Rotation paths and how fast each direction turns (deg/step)
Each turn is a multiple of 5 degrees from 10 to 175, or 0.
path 1
[ -7   0  51   1 -22  27  30  10   4  -1   3 -13  30 -30 -26  38 -12  -5
  39 -13 -13 -21  -3  -3  24 -10  -5  28 -35  25 -19  -2 -11  22  -4   2]
[ -3 -14  66 -16  -4   0  30  23 -14  -9  10   3  30 -18 -15  28 -12  25
  34 -10 -22 -42   5 -19  16 -12 -10  11 -35   3  -2   2  17  -7 -10 -13]
[-14  -5  57  -4 -12   2  23  42   4 -26   3  13  26 -41 -12   5 -13  12
  10 -34 -14 -30   9 -15  12 -28   6   5 -39   1  16 -19 -18  16  13  -4]
[  2  17  45  -3 -17  19  22  22  -8   5  18   7  26 -37 -28   7 -14  25
  11 -18 -15 -21  -1   1  30 -17  15  24 -34  -7   1 -53   4  21 -14 -16]
[ -6   5  61   1  -6  31  26  29  13  12  -1 -18   8 -36 -30  37 -14  11
   8 -20  -7  -9 -11  -4  24 -20  10  -8 -36  17  -6 -11   0  15 -26 -26]
[-13 -16  59  11 -15  14  15  15  -6  -1  -6   7  38 -12 -12  40  -1   1
  18 -20 -18 -13  13 -12  29 -22   7  22 -48  32  -9 -13  14   3 -19   1]
[-24 -12  59 -18  -5  11  53   6 -10  -8  -8  -5  36 -19 -33  13  -6  14
  29 -16  -5 -23   7 -25  14 -22  -3  16 -37   4  17 -11  -2  13   6   1]
[  1   7  49  -8 -24  14  25  26   2 -17  17   0  26 -45 -19  17 -21   8
  37 -17 -20 -39  -3  -1  18  -9  -6  27 -30   2 -11 -13 -21  25   9  -2]
[  7   2  63 -11  -4   5  16  39  -7  -3  19   5  16 -33 -15  20 -18  35
  12 -16 -21 -37  -2  -7  21 -15   3   1 -34  -6  -1 -20  16  -2 -20 -30]
[-15  -3  57  12 -11  15  13  41  11  -7  -6   9  21 -37 -15  18  -9   6
  -8 -37 -10  -8   6 -10  22 -34  21  -1 -46  16  10 -29  -7  15 -10 -12]
[-12   6  48   2 -15  27  33   0 -11  16   0  -1  35 -20 -35  21  -4  12
  16 -15  -9  -5   3  -6  34 -18  13  29 -41  13   0 -44  11  20 -19  -5]
[-12  -5  61  -8  -9  28  43  13   7   4  -4 -24  20 -28 -32  40 -13   2
  34 -12  -7 -20  -8 -10  18 -14  -6   7 -33  18  -8  10  -7  16  -9 -10]
[ -4 -16  60  -3 -17  -1  15  25 -10 -18   9  12  37 -21  -6  31 -10  10
  33 -16 -26 -40  12 -13  19 -14  -7  24 -41  16  -8  -2   7  -1  -2   1]
[-15  -3  58 -18  -3   1  38  31  -8 -16   5   8  26 -33 -23  -3 -12  27
  12 -24 -11 -32   7 -20  12 -26   4   5 -35 -12  24 -24  -4  11   8 -12]
[  2  18  43   4 -23  23  14  32   6  -4  16   4  19 -49 -22  12 -18  10
  12 -25 -15 -21  -5   6  27 -17  12  20 -34   3  -6 -40 -16  29  -6 -11]
[  0   3  62  -1  -3  24  22  23  -2  18   6  -9  15 -25 -27  36 -11  24
   7 -13 -13 -14  -5  -5  29 -17  10   1 -37  10  -7 -22  22   3 -37 -29]
[-23 -18  62  10 -11  18  24  22   6  -5 -17   0  30 -20 -18  36  -3  -7
  11 -27  -9  -7  10 -16  21 -29   9   7 -48  32   1  -5  -2  12  -9   1]
[-15  -7  51 -12 -14  12  42  -2 -20  -3   2   3  45 -16 -29  15  -4  13
  36 -11 -13 -24  10 -17  25 -15  -2  36 -38   7   4 -25   6  15   1   6]
[ -3   4  58 -18 -12  15  38  29   5 -14  11 -14  17 -43 -26  19 -22  15
  35 -15 -12 -39  -8  -8  11 -11  -9   8 -27  -3  -2   1 -18  19   6 -13]
[  8   0  57   2 -16   1   1  44  -5 -13  20  17  23 -36  -3  22 -16  22
  13 -22 -28 -38   6  -2  24 -16   5  13 -39   5  -9 -23   8   1 -14 -17]
Directions:
[  6   2  -6   9 -11  -2 -13  -2  -5  -2   6  10   8   1   8   3   1  -5
   4   1  -8  -2   5   7   7   3   1  17  -3   6 -11  -9   2   1  -1   8]
155
